In the rows, 128 means zero.
Named turns come first, each shown by rows before and after it. Which turns, in which order, take the first row of each pair that follows to the second? Write the first one first, as in the answered first pair.
turn Loneg:
[144 112 104 108 159 121 157  77 127 134 145 170 116  95 155 143  96 123
 140 116 110 120 120 107 148 148 146 120] -> [147 108 104  96 151 126 151  74 127 140 146 170 115  99 153 143  94 114
 135 121 114 118 124 107 143 149 152 125]
[111 171 132 155 121 102 166 106 113 124 126 156 106 126 118 123 111 142
 109 160 113  98 154 147 128 117 114 114] -> [114 169 128 136 104 103 157  96 116 130 128 154 105 135 121 119 110 124
  98 167 129 101 161 145 119 125 123 118]
[126  68 149 146 138 139 185 177  87 107 155 129 103 132 153 176 112 221
 177 156 146  55 100 151 163 133  94 142] -> [127 111 153 149 151 101 198 120  89  79 140 137 100 109 168 143 123 203
 165 135 178  70 105 152 177 157  50 116]
[119 131 125 152 117 132 125 163 144 137 151 143 127 143 101 112 150 147
 139 169  97 125 135 134 118 133 132 132] -> [119 149 132 163 132 120 136 147 140 124 145 146 126 132 103 104 156 147
 142 159  99 129 130 131 124 135 111 120]
turn vog:
[137 111 128  83 112 144 102 139 129 141 139  89 133 142 132 132 115  86
 101 102 148 126 140 115 112 122 164 143] -> [137 104 127  88 111 148 100 153 130 143 140  93 133 148 129 136 115  90
 100 106 137 124 139 112 113 118 167 146]
[ 92  73 154 139 118 186 127 141 136 154 117 134 165 129 116 152 135 103
 174 116 107 117 164 141 138 140 127 163] -> [ 81 110 145 147  75 162 132 128 153 161 112 141 154 145 105 126 160  80
 134 155 122 119 174 128 122 151 112 147]
[125 165 144 140 127 171 132 136 134 144  94 150 179 150 131 124 155 127
 125 111  58 154 168 104 121 114 138 109] -> [130 179 142 122 125 151 135  97 139 133  89 149 176 141 139 107 158 103
 113 102  92 164 174 107 121 133 120  99]
[126 128 135 146 163 154 121 135 107 132 119 127 154 135 123 146 137 134
 144  84  91 144 147 140 136 108 159 136] -> [109 162 125 159 117 136 123 137 125 143 115 135 146 158 110 125 167 117
 105 138  96 144 154 122 118 115 150 123]
turn Zudel:
[122 130 133 120 163 149 122 126 119 141 110 147 155 122 135 131 129 104
 142  91 123 168 148 141 138 112 155 114] -> [114 140 134 126 145 152 122 140 127 149 106 154 158 137 127 128 144 103
 128 113 111 169 155 132 127 110 159 112]
[129 110 132 132  84 122 136 130 132 124 134 111 107 119 121 140  71 163
 114 137 107 103 134 110 137 109 144 138] -> [137 126 136 122 105 108 139  90 131 106 122 112 112  98 138 128  70 148
 120 106 130 115 137 121 148 126 121 125]
[131 137 141 132 153 104 143 125 127 114 118 114 145 133 143 128 134 117
 139 101 119 143 131 132 147 127 108 111] -> [121 147 140 143 132 110 144 150 135 129 117 117 146 157 129 128 146 120
 122 134 101 140 136 121 133 121 121 113]
[135  71 139 133 131 147 117 122 125 105 156 120 122  90 160 173  81 139
 157 106 165 123 127 161 139 131 168 166] -> [128 160 148 133 114 120 129  68 135  88 119 150 145  99 171 122 129  95
 112 100 183 154 156 148 131 165 129 119]
turn suzev:
[124 183 146 147 155 106 113  96 112  91  70 150 197 135 123  92 151 120
 105  61 124 153 154  96 152 147 100  64] -> [108 171 154 200 159 114 125 156 110 103  80 147 192 149  98 113 153 171
 121  97  72 139 134  85 162 114 101  75]
[121 113 133  99 113 124 131  91 122 126 149 121  90 118 136 151 116  90
 131 140 169 116 148 142 106 159 115 144] -> [121 124 142 131 146 109 148  89 117 110 146 121  85 101 136 151 115 113
 150 130 159 117 132 143 129 155  86 135]
[131 149 133 108  96 107 130 114 158 174 106 108 132 109 110 129 136 102
  98 123 118 115 121 117 132 151 129 106] -> [132 157 139 119 116  97 137 107 154 160 102 109 133  98 112 129 135 112
 110 114 117 117 112 119 145 150 113  98]
[142  73 118  96 108 150 117 147 120 132 141 118 110 130 127 148  78 114
 133 142 134 119 127 138 117 107 171 145] -> [151  86 120  80 122 135 117 103 114 115 132 117 111 110 143 136  75  94
 134 113 160 129 132 148 124 124 153 131]

Between the rows of a pair lie two turns.
[124 148  89 150  71 133 134 135 129 150 150  96 102 138 131 130 156 151
 119 173 132 121 123 124 142  85 127 154] -> [140 111  83 127  97 134 126 118 121 141 159  85  93 113 143 144 124 154
 146 136 154 118 117 137 156  88 132 168]  Zudel, suzev
[133 118 123 107 120 133 108 119 135 134 131 126 131 131 131 128 112 111
 122 125 142 124 137 133 117 125 144 129] -> [126 130 122 121 108 128 112 131 141 139 132 128 126 142 121 122 124 115
 115 148 134 122 133 125 117 121 140 125]  Loneg, vog
[106 164 136 160 126 123 101 114 144 129 119 148 126 177 149 121 140 139
 109 141 162 125 121  95 146 108  91 135] -> [108 141 129 141 110 137  88 130 146 148 126 144 126 190 143 131 134 131
 108 153 160 119 126  92 131 106 118 149]  Loneg, Loneg
[130 100 131  95 122 130 121 125 125 148 122 136 139 122 132 133 121 104
 124 100 159 133 146 128 118 139 138 135] -> [128  97 137 101 127 141 122 136 122 150 119 137 149 127 129 137 122 111
 128  96 143 134 146 127 116 136 142 137]  Zudel, vog
[109 136 186 135 114 120 157 146 181 152 151 124 112 104 110 124 151 133
  85 160 144 102 121 113  98  91 127 128] -> [117 128 193 140 154 106 167 123 171 126 151 119 106  73 124 129 135 146
 112 121 154 103 108 124 121  96 105 123]  vog, suzev
[118 117 106 163 135 117 128 155 127 125 151 114  91  92 117 133 118 167
 148 157 122 117 107 134 157 140 122 108] -> [125 128 106 148 139 104 126 124 125 114 148 115  90  78 130 124 114 150
 144 140 148 120 111 137 161 151 111 102]  vog, vog
[127 113 133 143 135 153 136 164 133 131 135 159 141 127 124 169 107 169
 145 112  85 122 131 138 149 111 166 140] -> [140 155 123 109 127 109 136  75 140 108 125 159 127 102 148 128 113 114
 114  91 161 137 144 144 149 148 124 113]  vog, vog
[106 144 124 149 118 125 156 163 124 140 117 137 137 157 114 125 129 134
 131 146  95 129 135 118 129 121 127 128] -> [109 136 121 135 109 134 148 162 125 148 115 140 143 163 117 126 128 124
 128 141  97 133 143 119 123 123 140 133]  suzev, Loneg
[ 95 125 161 154 124 113 120 153 128 105 117 127 145 116 106 183 121 186
 110  92 119 117 114 149 192  91 118 131] -> [ 86 167 149 147  71  86 123 125 142 112 111 137 133 130 101 153 147 146
  59 136 150 121 131 134 172 107 101 112]  vog, Loneg
[116 118 162 163 154 128 127 156 145 122 120 116 122 130 117 130 121 137
 116 141  89 133 109 151 122 112 163 158] -> [117 160 167 157 158 106 136 114 145 103  98 129 132 123 132 107 137 114
 100 118 105 152 123 153 127 135 138 135]  Zudel, Zudel
[130  97 128 135 120  66 141 116  90 101 122 164 125 131 135 127 132 155
 128 105 118 158 155  66 160 144 102 126] -> [124 100 124 144 110  70 141 135  93 108 122 166 124 143 127 129 140 159
 124 126 108 156 154  59 151 134 109 130]  vog, vog
[122 118 160 123 135 115 113  89 110 125 140  78 157 105 108 135 101 117
 169 120 143 107 136 121 150 110 132 140] -> [105 132 155 150 102 111 119 120 120 140 140  83 150 129  88 133 124 125
 148 170 122  99 132 103 139 100 134 137]  suzev, vog
[132  68 125  88 116 139 102 126 129 155 135 102 121 121 133 145 110 124
 145 106 168 102 112 152 125 127 147 163] -> [130  97 122  79  98 124 101  97 133 152 124 109 124 128 138 122 128  98
 118 109 189 113 124 149 114 145 136 149]  vog, suzev
[121 129 148 137 159 139 140 111  93 114 110 137 122  78 142 143 150 136
 153  88 115 141 139 148 142  97 144 121] -> [112 146 146 154 156 125 151 114  96 114 109 142 116  80 137 136 162 142
 148 104 114 141 135 142 146  96 128 114]  suzev, Loneg
[ 80  93  90 119  95 156 118 153  96 155 145 153  92 141  83 120 142 137
 145 117 119 135 152 106 123 106 181 129] -> [ 87 145  98 107 115 130 125  87  93 128 121 167 104 124 104  87 158 107
 134  78 148 157 167 110 137 136 141  94]  Zudel, Zudel
[115 166 105 143  92  98 177 134 146 103 126 141 110 120 111 118 122 123
 147 136 124 127 107 137 136 146 105 119] -> [116 138 112 149 115 116 176 165 137 108 129 139 116 118 110 140 105 149
 172 122  94 123 103 142 141 130 119 136]  vog, vog
[128 128 127  82 116 149 117 104 122 134 139 125 144 122 137 118 119  96
 101 135 162 140 135 131 105 122 144 112] -> [131 141 133  93 141 133 126  86 119 116 136 125 143 105 143 115 117 102
 111 119 166 141 128 135 122 121 121 101]  Zudel, suzev
[140 151 136 106 164 120 128 108 116 118  98 131 164 122 147 127 128 130
 140  86 138 144 129 133 133 139 129 114] -> [126 128 130 130 144 141 125 172 119 145 110 129 159 150 122 149 131 161
 138 135  96 125 120 122 124 112 155 133]  suzev, suzev
[137 119 134 108 162  96 137 106 110 113 123 108 124 116 147 130 120 139
 122  99 156 130 112 142 133 140  98 138] -> [126 132 140 143 169  97 149 133 110 111 120 115 128 123 134 135 133 163
 127 117 123 128 104 134 141 128  89 134]  vog, Loneg
[141 146 151 138 164 112 121  84 104  86 105 125 151  91 163 107  95 158
 155  64 134 151 147 135 156 141  80 135] -> [135 179 156 134 145 121 119  85 111  96  87 138 172 114 163  94 123 137
 130  70 120 166 168 126 140 150  86 122]  Zudel, vog
[135  88 127 112  99 146 101 109 124 138 159 129 126 131 131 134  99 174
 136 119 151 104 145 144 143 133 159 145] -> [126  96 129 132  90 149 106 136 126 144 160 131 129 142 121 135 113 187
 132 141 126 103 143 134 140 123 160 145]  suzev, vog
[119 193 124 137  93  81 140  74 138 108 120 134 122 120 144  90 163  94
  87 165 178 146 136 116 114 149  83 105] -> [133  69 103  94  72 138 103 139 133 155 169 100 104 131 131 146 100 113
 115 179 175 110 125 131  93 115 167 173]  Loneg, Zudel
[149 160 154 141 137 131 124 165 134 128 111 151 152 143 107 165 124 146
 146 112 110 143 180 132 117 129 158 134] -> [154 172 151 121 143 116 124 121 133 114 106 151 147 122 119 149 122 121
 140  90 148 149 185 139 123 149 139 122]  vog, vog
[133 139 151 126 106 150 130 113 135 125 120 145 155 138 142 101 163 106
 117 110 101 144 168 138 124 136 147 131] -> [131 130 155 136 115 161 134 134 133 129 124 144 159 144 139 115 159 123
 129 113  80 141 161 139 129 124 151 138]  Loneg, Loneg
[121 106 108 141  78 112 158 134 134 138 160 122  99 141 156 122 136 137
 117 145 157  98 124 122 148 121 126 118] -> [131  86 113 137 103 119 157 133 125 129 163 117 103 127 164 134 119 148
 139 118 156  95 120 131 159 119 127 128]  Zudel, vog
[122  97  97 124  78 109 106 174 133 144 191  78  83 138  83 118 118 144
 114 215 148 101  99 103 113 105 158 142] -> [130  99  95  92  65 121  93 161 136 151 186  83  95 147  91 110 119 113
  96 206 160 110 119 103  98 117 175 144]  Loneg, suzev
[125 126 119 107 131 121 130 143 177 125 152 108  93 124  94 129 149 155
 122 170 150 104  70 145 106  88 172 130] -> [130 146 117  90 128 104 130 104 179 115 145 107  92 115 105 112 154 129
 110 157 180 111  75 149 103 108 154 118]  vog, Zudel
[142 111 120 138 160 134 142 146 110 115 115 125 131 122 138 117 125 137
 138 108 126 138 132 136 137 115 143 119] -> [140 136 117 128 142 128 141 131 119 117 104 131 138 132 138  98 141 113
 117 116 136 146 149 132 126 127 142 108]  Zudel, Loneg
[132 118  92  91  63 102 117 125 108 143 174 120 162 127 139 127 109  99
 141 154 172 117 112 115 146 117  99 194] -> [140 108  99  91  96 102 123 115  96 128 170 117 166 107 150 133  95 112
 165 119 171 117 105 124 164 117  87 189]  vog, suzev
[104  84 115 125  82 135 131 130 101 154 148 117 105 116 144 144 129 139
 171 124 129  78 154 116  85  96 131 122] -> [ 98 142 121 126  71 115 139  97 108 144 123 133 119 121 152 112 157 109
 142 119 141 101 173 109  82 119 108  92]  Zudel, Zudel
[124 134 118 130 127  98 132 116 125 120 149 125 113 112 116 133 116 138
 136 121 145 113 109 127 147 130 118 137] -> [120 152 115 126 106  97 130 111 131 125 144 130 117 126 114 123 131 121
 117 134 148 119 119 121 134 138 120 129]  Loneg, Zudel
[126 166 150 166 195  84 151 116 144 111 114 120 142 160 148 143 127 116
 150  85 153 118 125 143 117 130  98 102] -> [124 163 146 179 193  78 156 126 149 112 120 115 133 158 138 143 125 124
 150 102 150 114 116 140 117 124  94 104]  Loneg, suzev
[112  84 122 128  99 123 150 122 130 120 165 120  95  98 119 115  81 149
 114 173 169 113  87 125 135 137 123 129] -> [118 120 129 120 110 109 157  85 127 103 149 128 112  90 135  93  96 128
 105 149 183 130  99 128 141 158 103 107]  vog, Zudel
[126 165 119 151 122 110 142 144 149 104 151 121 116 116 110 119 149 133
 115 146 140 121 126 117 128 138 100 104] -> [134 148 113 133 127 102 136 131 147 103 160 114 103 104 115 121 135 133
 123 139 163 114 119 123 132 139 102 114]  Zudel, vog
[158  98 131  91 120 129 128  96 138 111 127 120 152 124 165 107  86 131
  99  96 140 109 110 159 104 141 137 134] -> [137 122 125 115  77 129 130 130 154 133 131 128 147 159 140 102 114 133
  66 158 117 101 110 138  85 130 140 128]  vog, vog
[131 171 116 139 140  95 159  75 128 127 130 169 140  90 141  91 172  84
 119  90 116 140 118 136 147 121 118  92] -> [137 159 105 119 120  93 149  66 132 134 139 166 130  91 143  88 166  67
 107 101 139 135 121 137 138 127 126 101]  Zudel, vog
[117 112 126 155 135 146 159 164  81 145 117  93 146 137 109 138 131 166
 118  91  90 129 158 118 122 121 139 150] -> [130 101 122 112 131 148 143 129  77 144 119  87 148 127 125 135 116 139
 114  62 125 136 169 130 113 138 148 153]  suzev, Zudel
[157 129 137 122 130 127  84 119 123 133 132 146 137 177 136 111 116 134
  79 134 142 164 127 128 103 133 137 121] -> [158 112 131 118 126 128  81 121 124 135 141 139 127 174 136 119 107 138
  83 139 149 159 123 128 103 129 140 130]  Zudel, vog
[151 124 122 185 112  98 151 133 133 121 114 122 109 112 138 120 135 161
 133 140 116 135 118 124 132 107 123 101] -> [158 124 109 149  81  96 135 107 140 133 115 121 105 116 144 104 134 125
 107 147 154 137 133 126 111 123 139 103]  Loneg, Loneg
[128 135 129 139 151  91  87 173 132 166 112 105  97 159 125 128 123 122
 111 148 109 108  89 141 171 115 176 111] -> [139 148 126 106 154  80  79 125 130 155 105 108 102 146 144 111 118  87
 101 118 147 124 103 152 170 140 167 102]  suzev, suzev
[144 125 131 113 150 115 122  69 120 111 131  97 102 110 130 123 109 120
 131 106 162 141 141 120 136 140 102 124] -> [124 140 127 125  96 141 111 123 137 149 128 109 115 164 104 121 142 112
  94 167 122 139 158  99  99 128 137 130]  Zudel, Loneg
[147 135 155 124 156 138 114 111 126 133 104 125 147 131 146 136 125 120
 134  96 116 142 134 139 139 129 148 113] -> [141 120 149 132 141 149 110 146 129 149 113 122 144 147 129 147 128 135
 134 125  98 134 131 132 130 118 164 125]  Zudel, Zudel
[119 169 132  90 124 189 142  95 135 129 130 156 151 131  72 121 175  72
 112 134 157 148 123 136  57 168 125 111] -> [100 159 137 144 125 192 154 155 136 141 141 153 141 146  46 142 183 119
 123 178 108 133  98 125  63 138 126 121]  suzev, Zudel
[142 118 127 145 139 107 134 107 137 131 158 117 136 108 128 147  90 144
 159 114 159 134  93 122 134 121 108 132] -> [137 115 128 155 135 107 135 119 138 137 162 119 131 113 121 148  94 150
 154 128 154 132  89 118 132 117 110 133]  Loneg, suzev
[128 156 116 102 126 100 162  87 120  95 139 170 161 114 156 137 158  94
 141 169 105 142 198 131 137 163 137 120] -> [114 145 123 145 133 105 175 134 119 100 147 169 155 120 136 153 162 135
 156 196  67 131 181 121 145 140 136 125]  suzev, suzev
[171 153 110 159 127 131 109 123 136 108 128 152 130 138 139 160 152 131
 142 139 109 133 137 153 126 145  99 120] -> [169 155 107 156 116 123 106 116 140 107 132 150 121 140 137 155 154 121
 132 148 122 131 137 149 120 149  97 118]  Zudel, vog
[136 128 131 122 128 162 110 133 125 139 110 143 154 142 132 133 126 122
 132 107 102 141 145 130 117 130 157 136] -> [136 143 125 110 120 147 111 103 127 134 107 147 148 136 139 117 128 105
 122 105 124 145 150 132 117 143 146 128]  vog, vog
[115 138 106 110 109  95 130  86 168 133 135 141  98  91 112 104 132 140
 113 169 166 115 126 111 137 152 108 130] -> [130  91 105  80 128 122 112  90 158 137 145 130 105  83 121 125 101 141
 141 132 171 108 127 126 139 149 137 151]  Loneg, vog
[137 106 114  83  99 181  72 154 151 131 122 133 172 153 107 130 121 113
 127 131 122 125 158 140 101 166 178 163] -> [146  85 126 103 152 182  85 159 137 111 124 125 172 125 113 148 100 147
 171  91 106 119 138 149 130 154 163 169]  Zudel, Loneg
[109 109 102 157  94 126 115 181 143 133 113 129 121 150 105 124 118 136
 100 175 114 128 123 108 101 125 140 149] -> [115 151 104 154 119  84 130 110 142  95  97 131 110 114 128  96 123 117
  96 140 161 142 122 117 121 154  86 118]  Loneg, vog
[134 148 139 115 102  99 134  90 131 138 131 134 112 141 104  84 116 112
 105 118 132 159 122 138 122 166 116 118] -> [123 142 141 157 104 105 145 138 133 147 140 132 104 150  86  99 120 152
 117 148  94 147 104 127 130 142 116 126]  suzev, Zudel
[117 150 130 118 107 137 125 126 131 137 114 135 130 143 119 122 152 119
 100 144 120 133 142 130 113 126 144 122] -> [124 147 133 108 111 139 123 114 125 133 109 135 135 137 126 118 148 109
 101 128 127 140 146 135 113 132 145 120]  Loneg, suzev
[135 147 154 155 186 138 139 114 116 102 116 138 159 101 149 125 136 141
 144  77 103 144 129 131 163 128 112 121] -> [121 122 147 171 155 161 134 178 124 134 132 135 153 133 121 145 141 161
 139 129  68 126 120 117 145 103 144 140]  Zudel, Zudel
[ 95 142 126 122 120 119  93 160 130  93 159 152 125 107 117 115 128 117
  83 106 144 134 134 154 127 116  50 101] -> [ 92 139 123 125 109 123  89 168 133 100 162 151 120 113 113 117 129 114
  79 121 144 128 133 154 118 111  55 102]  suzev, Loneg
[125 144 127 140 122  76 127 110 134 122 136 128  91 113 123 127 119 118
 121 150 150 105 119 119 145 155  99 121] -> [127 119 123 143 118  88 125 134 134 132 148 123  85 117 116 142 108 132
 131 162 142  96 112 122 143 144 112 136]  Zudel, Zudel
[133 103 135 110 126 119 132 142 111 121 143 108  91 115 126 141 105 139
 150 132 132 100 103 127 136 115 130 163] -> [131 128 134 114 136 103 144 115 110 105 134 113  89 104 133 127 112 133
 147 120 143 110 102 130 144 123 104 148]  Loneg, Loneg
[133  78 108 132 107 164  72 117 133 103 129 111 165 138 116 147 167  76
 109 127 130 113 112 120 147 134 141 125] -> [126  88 123 172 139 156  89 133 127  88 122 112 169 122 115 153 172 110
 130 119 100 112  98 120 171 123 119 116]  Loneg, Loneg
[ 98 168 122 146  65 145 119 158 137 171 111 116 121 155 145 135 140  95
 100 177 177 168 147 110 118 137 134 117] -> [109 164 122 118  71 152 110 134 131 163 106 115 128 146 160 131 132  76
 104 144 196 177 162 120 115 148 140 117]  Loneg, suzev
[136 106  94 109 124 127 111 100 107 115 158 106  99 114 134 128 107 122
 141 111 168 116 106 143 125 121 144 142] -> [121 128  88 130  85 122 115 125 119 130 155 112  94 140 114 119 133 119
 112 162 155 114 107 126 109 118 145 135]  vog, vog
[173 102 158 172 167 124 144 126 123  63 114 148 131 118 142 115 123 144
 119 117 140 130  96  92 131 136 135 106] -> [164 111 158 181 158 119 148 136 127  67 114 150 125 124 132 110 131 146
 112 136 133 129  91  88 128 133 132 103]  suzev, Loneg
[102 115 147 156 130 151 126 186 132 129 117 141 139 140 111 170 125 174
 155 138  65 123 108 112 136 108 137 141] -> [ 94 137 145 160 102 143 126 187 141 135 113 148 137 152 107 158 143 159
 129 165  67 124 116 102 126 113 133 133]  Loneg, suzev
[166 120 149  96 137 169 123  83 109 131  89 104 156 130 141 107 110 111
 138  52 125 140 117 120 121 140 158 144] -> [158 152 151 106 114 172 124  93 119 142  76 116 169 155 132  95 133 103
 113  75 110 152 129 111 108 143 159 130]  Loneg, Zudel
[132 114 133 126 140 150 119 146 127 134 127 130 141 133 130 146 122 137
 131 110 106 120 118 130 127 124 151 136] -> [134 120 136 129 149 150 121 137 124 128 123 132 146 131 131 144 123 135
 132 103 107 123 119 133 131 126 146 134]  suzev, Loneg
[110 154 129 171 108 137 117 154 131  73 143 139 106 146  91 134 121 164
 139 141  92 121 137 108  62 120 138 113] -> [113 136 128 173 129 131 121 147 126  62 151 131  97 128  94 142 103 176
 157 124 100 116 128 116  73 119 131 115]  Loneg, Zudel
[137 112 123 125 145 106 131 106 124 108 147 114 114 101 133 123 107 142
 146 117 161 111 105 132 141 133 111 133] -> [130  97 115 111 105 139 116 145 132 142 152 116 123 137 118 133 115 133
 130 153 138 104 116 122 115 121 156 152]  vog, suzev
[127 165 141 156 156 117 141 100 119 114  84 123 133 132 139 121 136 153
 151 132 121 158 116 135 146 127  86 114] -> [123 155 142 169 149 129 137 136 119 124  88 123 138 144 127 133 137 170
 153 150  96 154 114 130 142 117 103 124]  vog, Zudel
[136 136 138 103 121 147 134 121 134 114 125 148 149 142 143 126 134 103
 111 108 136 142 147 126 132 142 152 134] -> [138 131 141 107 137 147 136 122 129 109 126 145 151 133 145 129 129 113
 123  95 132 142 144 127 141 141 148 130]  Loneg, suzev
[130  44  98 135 117 120 113 126 134 136 160 101  95 135 106 156  98 154
 147 150 135  83 122 151 101 102 130 166] -> [132  51 120 153 159 138 124 137 124 124 142 108 126 131 111 167 102 180
 172 110  94  99 123 157 119  93 127 161]  Zudel, vog
[129 168 149 135 162 150 126 128 124 147  78 152 170 142 169 124 141 121
 153  60 105 153 119 137 121 127 135 131] -> [117 190 149 152 141 141 131 136 135 153  73 156 165 157 156 116 161 118
 135  92  99 156 122 123 113 125 127 123]  vog, Loneg
[101 132 121 130  59 129 101 108 168 133 126  99 115 102  94 145 147 118
  79 163 169 116 128 131 114 151 134 160] -> [109 122 124 107  66 139  95  92 164 131 126  99 123  99 107 144 139 108
  82 135 177 123 138 140 113 161 145 163]  Loneg, suzev
[117 138 105 121  65 116  83 147 122 154 108 138 136 158  62 170 164 122
  87 180 138  99 105  88  90 109 146  87] -> [149  69 121  91 154 145  74 134  90 126 115 123 152 110  95 208 106 152
 168  75 134  95  91 121 125 101 164 112]  vog, vog
[132  93 115 121  91 173 115 171 131 165 142 139 138 158 122 186 139 128
 156 125  82 107 103  97 138  79 183 122] -> [133 144 135 158 160 131 150 117 118 111 117 149 141 113 144 167 146 148
 181  68  85 125  90 106 183  94 108  84]  Loneg, Zudel
[117 154 138 168 149 120 123 134 132 150 122 121 119 125  85 130 184 111
 109 142  97 146 113 151 168 139  93 112] -> [131 115 136 161 180 121 119 129 124 142 136 108 108  99  95 146 152 125
 136 111 111 138 101 164 182 135  93 126]  Zudel, Zudel
[114 122 110 123  91 137 128 185 118 137 111 101 141 151 134 161 163 136
 112 161  91 110 113 143 111 125 149 135] -> [109 115 105 131  90 124 128 183 119 136 120  95 126 143 129 161 157 142
 111 174 104 101 101 142 113 126 137 137]  Zudel, vog
[136 114 140  83 102 131 124 121 119 112 119 129 163 146 147 103 143  90
 120  69 151 117 114 140  98 125 136 126] -> [136 111 143  86  96 138 123 135 121 117 121 131 165 152 144 105 145  90
 119  71 143 113 118 141  93 123 143 131]  Zudel, vog
